[[-6.00 -1.07  4.55]
 [-2.82 -0.05  1.44]]
|
[[ 1.44 -0.05 -2.82]
 [ 4.55 -1.07 -6.00]]

[[ 2.55  2.44  1.96  2.64  5.25  0.82  2.93]
 [ 0.22 -2.08  2.77  1.49  7.30 -1.63  4.53]
 [ 1.99  4.57  0.76 -0.14 -5.01  5.99 -3.09]
 [ 2.64  2.79  2.64  1.94  2.39  3.10  1.67]
 [-1.17 -5.90  0.09 -0.91  1.80 -6.91  2.42]
 [-0.09 -4.34  1.80 -0.14  3.06 -3.62  3.19]
 [ 0.46  2.62 -0.05  1.16  2.96  1.53  0.40]
 [-3.13 -5.78  1.18 -1.56  5.87 -4.94  3.17]
 [ 1.84 -0.78  2.72  1.26  2.34  0.21  2.91]
 [-2.03  1.21 -2.64 -2.18 -3.10  0.05 -4.08]]
|
[[-4.08  0.05 -3.10 -2.18 -2.64  1.21 -2.03]
 [ 2.91  0.21  2.34  1.26  2.72 -0.78  1.84]
 [ 3.17 -4.94  5.87 -1.56  1.18 -5.78 -3.13]
 [ 0.40  1.53  2.96  1.16 -0.05  2.62  0.46]
 [ 3.19 -3.62  3.06 -0.14  1.80 -4.34 -0.09]
 [ 2.42 -6.91  1.80 -0.91  0.09 -5.90 -1.17]
 [ 1.67  3.10  2.39  1.94  2.64  2.79  2.64]
 [-3.09  5.99 -5.01 -0.14  0.76  4.57  1.99]
 [ 4.53 -1.63  7.30  1.49  2.77 -2.08  0.22]
 [ 2.93  0.82  5.25  2.64  1.96  2.44  2.55]]

[[ 5.46 -2.81  1.91  3.38 -1.01  1.38  2.97  0.53]
 [-5.41  2.78 -1.89 -3.40  1.04 -1.42 -3.02 -0.47]
 [ 7.69 -3.93  2.65  4.79 -1.55  1.93  4.21  0.75]
 [ 5.49 -2.88  1.92  3.39 -1.05  1.43  3.01  0.53]
 [-7.81  3.97 -2.71 -4.87  1.54 -1.98 -4.30 -0.73]
 [-7.86  3.95 -2.76 -4.88  1.54 -1.97 -4.30 -0.76]
 [ 7.72 -3.94  2.61  4.72 -1.49  1.90  4.18  0.74]
 [-5.45  2.76 -1.91 -3.36  1.09 -1.39 -3.04 -0.49]
 [ 0.10 -0.07  0.13  0.10 -0.10  0.05  0.09  0.05]
 [-7.91  3.97 -2.80 -4.84  1.50 -1.93 -4.32 -0.72]]
|
[[-0.72 -4.32 -1.93  1.50 -4.84 -2.80  3.97 -7.91]
 [ 0.05  0.09  0.05 -0.10  0.10  0.13 -0.07  0.10]
 [-0.49 -3.04 -1.39  1.09 -3.36 -1.91  2.76 -5.45]
 [ 0.74  4.18  1.90 -1.49  4.72  2.61 -3.94  7.72]
 [-0.76 -4.30 -1.97  1.54 -4.88 -2.76  3.95 -7.86]
 [-0.73 -4.30 -1.98  1.54 -4.87 -2.71  3.97 -7.81]
 [ 0.53  3.01  1.43 -1.05  3.39  1.92 -2.88  5.49]
 [ 0.75  4.21  1.93 -1.55  4.79  2.65 -3.93  7.69]
 [-0.47 -3.02 -1.42  1.04 -3.40 -1.89  2.78 -5.41]
 [ 0.53  2.97  1.38 -1.01  3.38  1.91 -2.81  5.46]]

[[ 0.17  3.60 -1.37 -1.07  2.77  1.39]
 [ 3.92 -0.83  0.32 -2.61 -1.19  0.30]
 [ 2.60  3.46  2.38 -0.48  4.92  1.82]
 [-5.44 -0.90 -3.85  6.73  5.00  6.98]]
|
[[ 6.98  5.00  6.73 -3.85 -0.90 -5.44]
 [ 1.82  4.92 -0.48  2.38  3.46  2.60]
 [ 0.30 -1.19 -2.61  0.32 -0.83  3.92]
 [ 1.39  2.77 -1.07 -1.37  3.60  0.17]]

[[ 4.52 -5.87  2.15  3.31 -2.77]
 [ 4.80 -5.46  1.80  3.26 -2.97]
 [ 0.25  0.48  2.02 -0.99  0.26]
 [-2.08  3.22  0.70 -2.52  1.56]
 [ 5.56 -5.93 -5.10  4.87 -4.02]]
|
[[-4.02  4.87 -5.10 -5.93  5.56]
 [ 1.56 -2.52  0.70  3.22 -2.08]
 [ 0.26 -0.99  2.02  0.48  0.25]
 [-2.97  3.26  1.80 -5.46  4.80]
 [-2.77  3.31  2.15 -5.87  4.52]]

[[ 2.64  0.81 -2.07 -2.25  0.00 -3.11  1.33  0.92 -3.69 -0.38 -2.52  0.53
   3.06  2.51]
 [-5.73  0.33  1.46 -1.46  0.42 -2.88  0.18  3.44  1.86  1.97 -0.34  7.43
  -1.12 -1.92]]
|
[[-1.92 -1.12  7.43 -0.34  1.97  1.86  3.44  0.18 -2.88  0.42 -1.46  1.46
   0.33 -5.73]
 [ 2.51  3.06  0.53 -2.52 -0.38 -3.69  0.92  1.33 -3.11  0.00 -2.25 -2.07
   0.81  2.64]]
